In the data rows, 128 means zero.
Here are some points, one per row:
[152 117  64 128 107 121 125  95 137 136 120 100 154 162 198 215 141 255
 237 209  67 198 203 143 145 113 115  93 119  87  96 114  81 142 117 106
 142  85 118  70 131  89 136 116 143  95 116 116]
[ 95 106  88 162  87 132 111 123  79 119  83 113 144 106 132  95  99 150
  78  66 162 106 147  99 141 101 129 125  83  98 133 156 133 137 162 181
 143 129  96  69  90  89  86 101 130 105 108 117]
[143 113 114  99 120 114 156 125 115 104 120 122 137 122 106 108 103 138
 130 121 255 170 156 255 115  64  84 108 155 148 124 134 143 168 112  81
 130 106 136 109  64 126 115 136  99 108 142 118]
[137 125  85 142 115 101 105 111 118 134 131 130 124 121 107 125 131  97
 131 102 139 140 176 241 137 255 255 202 255 115 166 149 121 118 121 134
 106 137 100  71 144 121  90 127 119 129 105 128]
[241  62 116 237 122 255 165 143 159 132 113 120 116 132 101 154 136 116
 117  80 114 133  81  93 121 100 136  99 154 132 126  85 157  96  93 113
  96  96 132  84 135 138 116  96 111 129 110 151]
[111 112 129 108 145 117 135 111 142 115 136 124 100 114 116 107 155 118
 138  71 107 115 159 107 121 110 129 128 127 100 151 165 223 243 255 169
   0 181 169 186 131  92 163  99 116 119 137 125]
[ 98 134  94 111 142 114  88 135 113 112 107 100 139 124 145 134  94 122
 127  87  92  79 105 144 140 105 109 137  90  76 100 177  39  93  97 113
 113  89 122 125 137 117 183 175  91 255 206 244]
[102 125 120 117 118 137 121  98 134 142 178 130 132  43 161 133  99 100
 255 208 197 164 163 116 163 131 122 124  72  97 126 105 145 127  60 153
 114 113 110 127 111 121  84 121 117 115 132 116]
[102 115 165  91 129 124  82 134 115  82 101 106 114 167 121 118  92 109
 163  93 133  81 133 116  86 143 126 133 125 182 176 123 127  77 130  92
 129 128 127  90 173  56  83 105 117  82 147 117]
[112 103 114 125 139 116 123 107 103 129 112 124 107 143 146 150 150 188
 175 228 208 115 110  83  32 127 171 215  94 111 126 134 125 135 112 161
 126  86  90  83  93 112 141 107 160 114 129 127]
[ 93 123  90 109  84  99 119  94  98 119 132 104 130 130  73 161 101 113
 109  85  71 101 110  80  94 132 108 135 126  83  80  77 135 118 160 160
 142 156 154 127  91  53 114 106 116 125  93  93]
[121 134 110 114 116 139 113 145 114 137 106 111 125 119 126 137 135 105
  95 127 104 108 114 120 136 105 148 110 129 123 143 131 251 187  62 223
  84  68 141 255 255  97 151 153 148 139 128 114]
[150 112 122  75 139 148 123 120 121 117 138 112 137 136 131 139 100 136
 114 129  97 104 137 120 167 170 242 191 113 255 199 178 196 169 146 148
 132 102 130 102  34 142 118 126 124 157 137 121]
[113 137 179 144 255 146 224 169 173 233 134 107 166 152 139 108 104  99
 113  93 105 123 104 125 136  81 149 118 111 140  86 163 123  97  73 120
  90 169 120  93 154 104 142  90 129 128 113 110]
[134 127 132 122 124 104 109  92  82 126 135 130  82  97  88 139 132 102
 119 141 127 106  86  63 125  85 109 110 154 116 138 249 149 116 120 107
 123 113 109  87 127 145 176 112  79  88 143 116]
[125 101 153  82 105 110 112 102 110 121 114 145  97 118 109 124 114 131
 102  92  75 113 169 119 126  85 130  96 132  92 116  53  91 139  68 116
 116  92 112  94 132 145 165 101 255 174 227 155]
[114 105 117 137 102 120 122 100 104 153 122 143 138 125 135 159 103 116
  97 129 116 101  83 128  79 166  77 131 104 136 140 104 158 192 146  64
  47 203 255 107 217 155 141 232 208 184 126 142]
[119  87 101 107 126  80  96 115 170 107 120 130 121 101 133  91 107 132
 100  97  98 140  74 124  87 109 105 125 151 237 180 127 153 110  48 155
  78 142  99 134  73 139 130  95  99  95 146 112]
[233 255 255 224 255 159  95 149 132 112 124 123 118 125 104 112 130 127
  98  85 139 136 143 128 104 153  94  57 148 130 129 126 106 163 110 145
 134 162 134 117  72  76  68 175 128 134 121 121]
[ 76 108 127 143 149 156 156 255  99 169 255 230 220 133 177 199 128 149
 106 103 128 106 133 107 106 131 115 108 111 111 134 151 107 109 101  63
 115 124  93 140 136  88 157 111 106 103 107 115]
[145 100  71  86 105 108  85 179 142 140 115 138  90  72  97 125 127 150
  84 126 115 100 130  97 133 108 123 111 127 189  93 131 129 150 134  88
 131  63  97  72 164 104  83 171  89  84 106 129]
[ 81 255 148 170  57  91 200 153 203 167 121 122 126 137  98 148 121  82
 107 135 110 115 101 100 146  97 148 107 109 105 117 100 111 130 116 110
 147 140 152 101  24 160  88 137 121 114 146 131]
[124 159 111  67 121 124 115 124 101 145 134 104 117 110 120  82 108 150
 106  86 181 156  40  92 101 151 131 111 176 137 158 117 115 128 148  88
 123  74  99 146 130 118 129  92  94 151 123 116]
[108  83 121 130 107 153  90  89 153 125 130 122 107 138 124  96 143 117
 111 133  87 129 137 129  78  69  88 106 138 145 171 170 114 155 158 139
 133  68 113  86 107 115  66  87  94 161  74 119]
[100 120  74 155 123  84 122 112 117 129 120 132  94 166 192 113 193  77
  79 153 178 213 118 201 134 157 125 113  84 123 141  91 137 110 116 100
 190 103  76 131  90  60 157 113 130 123 126 122]
[124 128 139 126  98 127 129 118 102 123 144 123 126 162 128 103  99 110
 127 116 133 140  74 125 133 128 123 124 127 132 143 156  66 229  71 255
 234 223 255 169 255 150 157 182  81  61 194 162]
[133  92 136 126 128 121 128 115 154 147 193 117 255 159 118 180 255 114
 142 170 152 110 108 112 136 131 101 116 104 137 138 108  45 125 145 164
 109 116  68  87 135 119 110 112 114 123 136 117]
[103 110 137 106 129 124 109 155  98 116  96 115 105 130  90 102 208 255
 233 255 119 202 184 168 121 205 128 113 127  98 106  99 139  89 102  81
  87 138 161 112 114 118 119 105 102 132 115 144]
[102  91 112 138 134 129 131 119 115 134 113 128 115 139 140 131 123 154
  84 128  91 105  89 139 129 136 111 102 119 138 123 142 126 115 249 158
 212 211 189 255 123 242   0  81 214 103 203 162]
[255 255 172 255  70 175 212 169 159 138 136 126 116 135 133  96 110 134
 110 132 130  81 129 109  96 123 120 167 120 146  85 106 138 109 119 108
 138  98 120 121 124  84 122  72 129 154 135 116]
[126 127 125 107 118 131 121 169 136 129  83 252 184 103 214 240 179  60
 252 198 126 204 147 143 140 130 117 106 127 152  83 117 101 146 115 132
  90 164  84 136 112 137 136  81 110 129 129 121]
[126  79 109 159 127 109 108 132 130  91 130  96  88 151 116 122 126 109
 132 103 137 144  91 108 149  93 115 148 155 122  92 117  93  71 121  88
 103 131 117 138 163 247  90 233 226 140 129  89]
[ 66 127 148 135 119 160  72  90 155 115 122 125 103 146 133 170 120 152
 101 127 145 139 145 176 172 149 122 122 100 136  99 119  82 107 128 117
 110  84 151  80 107 145 142  59 100 133 128  92]
[ 77 127 142 112 105 121 150 110 152 100 102 135 110 118 111 113 117 110
 102 124 108 112  90  90 120 129 125 126 127 120 103 221 192 173 129 108
 159 100  71  24 158 120  92 130 123 110  96 140]
[126  67 108 159 140 117 147 115 135 116 102  85 130 108 131 118 100  90
 112 120 144  85 237  53  95 129  94  93 135 133 101  87  93 130 110 111
 126 135 158 198 110 218 146 106 111 122 119 127]
[255  81 255 203 156  59 164 155  95 134 132 136 117 122 124 113  93 128
  99 135 105 137 104 123 139 142  96 133  88  73 142  96 122  88 129 114
 126  78  89 120 138 144 121 115  82 111 122 127]
[124 138 105 100 150  96 132 158 143 109 125 131 131  83 144 121 135 104
 127 104 140 130 115 113 116 128 138 101 136 116 126 138 157  94 181 226
 255 108 255 112  93 214 251 189 180 184  69 125]
[116 255  76  93 220 251 217 142 128 133 114 143 103 112 126 123  98 100
 125 126  97  87 112 141 118 121 104 142  80  70 159  79  73  50 166 158
  86  79 120  82 164 128 115 155  98  73 126 124]
[109 143 119 112 146 103 114 110 132 140 113 117 114 121 112 128  91 120
 106 123 117 195 182 148 255 202 122 255 255 153 158 133 120 132 132  83
 137 131 118 156 130  83 129 102 131 116 127 120]
[ 93 135 146 136  86 129 110 110 125 142 129 122 141 138 107 100 114 135
 135  99 108 128 141 145  97 137 127 119 122 140 133 139 154 127 233 132
 114  69  48 243 180 229 255 238 204 155 132 150]
[104  87 165  99  61 134 135 130 142 151 114 120  94 130 146 123 147 140
 151 100 149  88 134 147 184 136 140 130 144 127 126 128 102  80 114 150
 116 124 123 164  58  53 119 149 108 111 106 132]
[124 116 121 104 125 122 112 132 132 122 123 147 105 131 106 116 126 140
 120 139 144 113 157 119 135 106 114 106 130 118 129 114 190 142 173 211
 255 255  50  97 177 169 193 199 114 226 140 152]
[ 51 116 129 133 145 123 148  85 107  86 106 152 139 148 136 120 118 130
 114 145 138 109 140 145 195 121 145  98 150 152 123  89 116 114 124  82
 109 115  87 129 115 129 136 145  71 127  86 134]
[158 129  89  74 112 141 105 108 142  96 131 107 119 118 129 101 150  93
  97 138  80  90  95 125 145 122 118 124 100  97 136 135 144 162  75  28
 182 255  85 234 152 164 135 105 122  93  96 115]
[146  88 100  76 123 114 127 110 145 137 202 160 159 214 137  67 179 145
 164 133 188 208 173 101 133 118 118 116 115  84 102 123 136  64  92 124
  97 101 115 142 109 105  85 119 126 125 122 134]
There is one direction along which these points spread out most. Take the direction at right angles to it along which they spread out most. Go by this last direction. Where along it does each point below lie, from 0 to 99? 50 is the average, and the first point above lies past it. One standard deviation of the points above along it is 16.
[108  83 121 130 107 153  90  89 153 125 130 122 107 138 124  96 143 117
 111 133  87 129 137 129  78  69  88 106 138 145 171 170 114 155 158 139
 133  68 113  86 107 115  66  87  94 161  74 119] >> 48
[ 66 127 148 135 119 160  72  90 155 115 122 125 103 146 133 170 120 152
 101 127 145 139 145 176 172 149 122 122 100 136  99 119  82 107 128 117
 110  84 151  80 107 145 142  59 100 133 128  92] >> 54
[146  88 100  76 123 114 127 110 145 137 202 160 159 214 137  67 179 145
 164 133 188 208 173 101 133 118 118 116 115  84 102 123 136  64  92 124
  97 101 115 142 109 105  85 119 126 125 122 134] >> 62
[124 138 105 100 150  96 132 158 143 109 125 131 131  83 144 121 135 104
 127 104 140 130 115 113 116 128 138 101 136 116 126 138 157  94 181 226
 255 108 255 112  93 214 251 189 180 184  69 125] >> 59
[255 255 172 255  70 175 212 169 159 138 136 126 116 135 133  96 110 134
 110 132 130  81 129 109  96 123 120 167 120 146  85 106 138 109 119 108
 138  98 120 121 124  84 122  72 129 154 135 116] >> 5
[137 125  85 142 115 101 105 111 118 134 131 130 124 121 107 125 131  97
 131 102 139 140 176 241 137 255 255 202 255 115 166 149 121 118 121 134
 106 137 100  71 144 121  90 127 119 129 105 128] >> 63
[109 143 119 112 146 103 114 110 132 140 113 117 114 121 112 128  91 120
 106 123 117 195 182 148 255 202 122 255 255 153 158 133 120 132 132  83
 137 131 118 156 130  83 129 102 131 116 127 120] >> 62
[124 159 111  67 121 124 115 124 101 145 134 104 117 110 120  82 108 150
 106  86 181 156  40  92 101 151 131 111 176 137 158 117 115 128 148  88
 123  74  99 146 130 118 129  92  94 151 123 116] >> 47
[ 76 108 127 143 149 156 156 255  99 169 255 230 220 133 177 199 128 149
 106 103 128 106 133 107 106 131 115 108 111 111 134 151 107 109 101  63
 115 124  93 140 136  88 157 111 106 103 107 115] >> 42
[121 134 110 114 116 139 113 145 114 137 106 111 125 119 126 137 135 105
  95 127 104 108 114 120 136 105 148 110 129 123 143 131 251 187  62 223
  84  68 141 255 255  97 151 153 148 139 128 114] >> 54
[102 125 120 117 118 137 121  98 134 142 178 130 132  43 161 133  99 100
 255 208 197 164 163 116 163 131 122 124  72  97 126 105 145 127  60 153
 114 113 110 127 111 121  84 121 117 115 132 116] >> 65
